-22.1   22.9   34.4  -23.5   -0.2  -31.3
-14.3   25.7   30.6  -16.3   10.3  -17.9
 13.0  -23.1  -23.2   20.8   -5.6   29.1
 22.3  -45.6  -48.2   51.6  -32.5   60.8
 18.5  -23.5  -25.8   28.0   -9.4   39.5
-20.4    8.8   24.2  -13.1   -1.1  -20.4
 -2.2    5.0    5.8    1.3   -3.4    1.2
 28.9  -27.6  -49.5   30.4   -7.4   47.8
  0.0  -22.3  -23.1   17.8  -15.2   18.2
  7.8   -5.3   -9.7   10.4  -12.9   17.8
  4.8   -8.5  -19.3    0.6    9.9    7.8
 18.8  -16.1  -32.8    9.0   -1.8   25.3
The entry directly below 47.8 is 18.2
The third smallest entry is -45.6
The last entry, reading row by row: 25.3
The largest entry in the last column -> 60.8
Find the third entry on the main diagonal.
-23.2
The entry directly above 30.4 -> 1.3
Find the entry in the top-left corner.
-22.1
The second entry, reading row by row -> 22.9
The entry in the top-right corner: -31.3
The entry just left of -16.1: 18.8
Find the entry just right of 10.3.
-17.9
Find the entry directly above -9.4.
-32.5
Find the last entry in the row that holds the smallest entry.
47.8
The second entry on the diagonal from the top-right corner is 10.3
Find the entry just left of -19.3.
-8.5
Find the 4th entry, reading row by row.
-23.5
Find the 5th-last entry, reading row by row.
-16.1
The entry directly above 18.5 is 22.3
Find the entry directly below -1.1.
-3.4
Find the entry just right of -32.8.
9.0
Find the entry directly below -49.5.
-23.1
Find the 2nd entry on the main diagonal.
25.7
The top entry of the column that holds the smallest entry: 34.4
The entry just right of the smallest entry: 30.4
The entry directly below the largest entry is 39.5
Find the largest entry in the first column.
28.9
The smallest entry in the last row: -32.8
The entry directly below 10.3 is -5.6
The second entry from the end, reading row by row -> -1.8
Find the entry directly below -48.2.
-25.8
